[[106 141 121 133 141 130 110 128 146 117 117]
 [120 137 117 137 136 131 119 121 133 116 124]
 [127 123 135 125 124 124 128 137 130 131 132]
 [137 119 107 134 106 103 133 143 121 104 139]
 [125 128 127 119 129 125 131 130 131 134 115]
 [101 155 114 142 152 146 101 115 151 105 121]
 [127 122 126 135 122 117 124 138 128 121 134]
 [128 134 111 131 124 125 126 128 130 110 131]] gives 120

[[136 129 125 118 128 135 147 123 134 120 126 132 125 130 129]
 [124 139 135 141 123 127 127 128 125 138 132 117 131 130 144]
 [128 124 115 153 126 133 130 126 126 116 126 125 126 141 126]
 [118 136 135 145 134 118 118 139 120 133 128 133 134 127 139]
 [123 142 128 120 143 138 132 116 125 138 120 125 122 132 122]] gives 124

[[131 117 133 128 130 128 144 138 139 138 125 125 127 138]
 [128 142 128 127 133 144 118 138 113 124 124 133 131 135]
 [141 145 121 107 139 114 132 122 121 135 113 131 139 140]
 [131 115 131 126 130 129 143 140 138 136 128 126 126 137]
 [126 126 129 127 127 141 120 151 128 139 134 129 134 117]
 [140 144 121 108 138 115 131 124 119 134 112 129 143 140]] gives 128

[[134 129 128 128 140 130 128 127 131 126 128 126 145 128 130]
 [127 125 126 128 119 127 128 127 129 127 127 132 142 132 129]
 [123 123 126 128 128 129 128 129 131 129 129 131 138 128 129]
 [118 120 125 126 123 128 127 127 128 129 130 132 144 132 128]
 [125 124 127 127 115 125 126 129 127 124 128 130 135 135 128]
 [125 122 126 128 132 129 130 126 127 127 127 123 116 129 127]
 [119 126 130 130 143 130 129 126 128 126 128 133 149 137 129]] gives 127

[[136 138 141 105 122 105 140 119 119 117 135 124 130 104 135]
 [136 138 154 105 122 112 140 119 119 129 135 124 130 121 135]
 [136 138 141 130 122 105 140 119 119 122 127 140 144 108 135]
 [136 138 141 105 122 105 140 119 119 118 135 124 130 107 135]
 [136 138 141 105 122 105 140 119 119 121 135 124 130 108 135]
 [136 138 141 133 122 105 140 119 119 126 125 142 150 108 135]
 [136 140 138 105 122 105 140 119 119 112 135 124 130 100 135]] gives 136
---
[138 112 155 153 116 157] out 155
[151 137 131 134] out 131
[140 110 157 140 144] out 157
[102 132 125 145 112 129] out 125
[128 126 153 109] out 153
[110 105 129 107 114 122] out 129
[116 130 133 115 140 103] out 133
[ 99 118 135 147 132] out 135
[150 128 134 126 146] out 134
---
((107, 141, 127, 127, 121, 118, 137), (98, 151, 119, 126, 121, 120, 154), (154, 152, 111, 109, 121, 118, 130)) Out: 111
(119, 117, 113, 139, 102, 107, 133) Out: 113
(147, 134, 119, 153, 124, 111, 131) Out: 119
(125, 99, 117, 126, 141, 104, 115) Out: 117
(116, 157, 120, 135, 107, 138, 103) Out: 120
((100, 105, 108, 99, 123, 103, 138), (101, 142, 113, 127, 112, 142, 106), (126, 141, 113, 121, 143, 101, 124)) Out: 113
(157, 128, 142, 144, 126, 125, 143) Out: 142
---
array([109, 145, 126, 108, 106, 128]) ⇒ 108
array([115, 106, 123, 119, 139]) ⇒ 123
array([106, 136, 129, 156, 118, 138, 133]) ⇒ 118
array([110, 139, 126, 102, 133]) ⇒ 126
array([156, 151, 140, 112, 115, 135, 100]) ⇒ 115
array([131, 142, 126, 136, 157, 130, 136]) ⇒ 157
array([100, 125, 121, 139, 148, 138]) ⇒ 139
---
148  136  130  116  148
139  118  150  120  124
151  143  125  122  125
-> 125

103  130  156  124  131  131
122  113  132  145  141  128
121  114  134  142  141  130
-> 142

127  128  129  128  128  128  128
128  108  127  150  141  128  145
128  148  129  107  115  128  112
-> 115

152  143  115  132  133  114  120
115  135  118  153  147  126  129
130  126  134  133  116  129  119
-> 116

138  129  131  108  109
108  122  128  108  111
138  125  124  136  152
-> 124

125  131  138  121  127  123  121
131  136  116  131  110  150  139
136  129  138  139  134  122  133
-> 134

133  126  128  110  106
110  144  121  143  141
107  144  125  129  101
-> 125

127  141  131  119  124  131  103
122  124  128  129  131  126  142
146  132  124  119  128  133  105
-> 128
---
((121, 137, 153, 123), (110, 135, 107, 128), (123, 129, 118, 129)) Answer: 121
((127, 153, 117, 122, 106), (149, 108, 141, 134, 138), (125, 107, 135, 137, 154)) Answer: 127
((130, 133, 136, 139), (139, 138, 119, 138), (154, 152, 131, 142)) Answer: 130
((126, 120, 157, 120, 115, 137, 130), (128, 131, 139, 131, 126, 132, 134), (121, 131, 143, 123, 116, 124, 135)) Answer: 126
((147, 122, 134, 130), (154, 125, 134, 129), (129, 109, 135, 135)) Answer: 147
((149, 107, 99, 138, 124), (134, 110, 126, 135, 138), (145, 102, 117, 146, 143)) Answer: 149
((134, 130, 122, 138), (125, 128, 127, 123), (110, 132, 117, 100)) Answer: 134
((137, 147, 111, 133, 144, 156), (137, 148, 111, 134, 145, 156), (137, 148, 111, 133, 145, 156)) Answer: 137
((138, 119, 131, 136, 142), (148, 110, 133, 145, 157), (123, 131, 126, 124, 122)) Answer: 138
((128, 104, 137, 137, 156, 145), (130, 129, 123, 135, 138, 137), (145, 125, 127, 136, 135, 133)) Answer: 128
---
[[132 132 129 138  98 110]
 [131 130 118 129 121 125]
 [129 133 123 137 110 119]]: 98

[[145 125 127 100]
 [117 141 133 118]]: 127

[[117 141 130 135 114 128]
 [138 133 144 111 113 111]
 [134 146 104 133 135 135]]: 114

[127 151 119 120]: 119

[[135 135 147 127 114 158 108]
 [131 124 146 127 112 148 139]]: 158

[[123 135 113 123 139 133]
 [143 106 126 138 126 131]]: 139

[[128 132 149 135]
 [128 133 149 133]
 [129 129 145 141]]: 149

[[109 129 129 132]
 [140 127 127 125]
 [154 127 127 123]]: 129

[122 124 106 140]: 106
---
[138 123 157 121 123] ==> 157, 157

[[133 117 127 111 125]
 [134 106 109 150 125]
 [135 109 116 129 125]] ==> 109, 150

[107 135 108 112 104] ==> 108, 135

[112 100 150 102 106 138 133] ==> 102, 150

[137 152 128 123 149 118 134] ==> 123, 152

[[105 139 125 137 114]
 [122 107 122 116 124]
 [105 144 136 130 137]] ==> 122, 144
---
[[150 153 127 111 133 138]
 [108 115 153 132 104 144]
 [112 107 125 149 133 121]] -> 125

[[131 150 151 151 151]
 [128 134 151 151 151]] -> 134

[110 113 148 158 152 132] -> 148

[[104 134 106 110 101]
 [143 109 153 158 119]
 [140 132 147 144 151]] -> 132

[138 127 129 153] -> 138

[[115 125 114 132]
 [115 128 130 127]
 [150 133 136 128]] -> 150

[137 130 102 140] -> 137

[[146 157 136 150]
 [141 109 147 110]] -> 141
---
Q:
[[118 117 109 116 145]
 [133 124 108 135 147]
 [144 126 106 139 135]]
A: 106

Q:
[[124 132 132 113 143]
 [131 124 124 156  99]
 [127 129 129 104 153]]
A: 129

Q:
[[118 134 136 154 141]
 [107 135 120 126 118]
 [142 132 148 144 129]]
A: 148

Q:
[[148 108 130 128  99]
 [110 131 119 116 133]
 [127 114 128 119 128]]
A: 128

Q:
[[116 129 118 142 103]
 [114 137 111 137 136]
 [135 130 137 122 114]]
A: 137

Q:
[[131 102 137 154 105]
 [116 118 106 128 118]
 [130 134 128 116 122]]
A: 128

Q:
[[134 123 126 128 123]
 [139 128 107 148 142]
 [124 129 125 128 125]]
A: 125
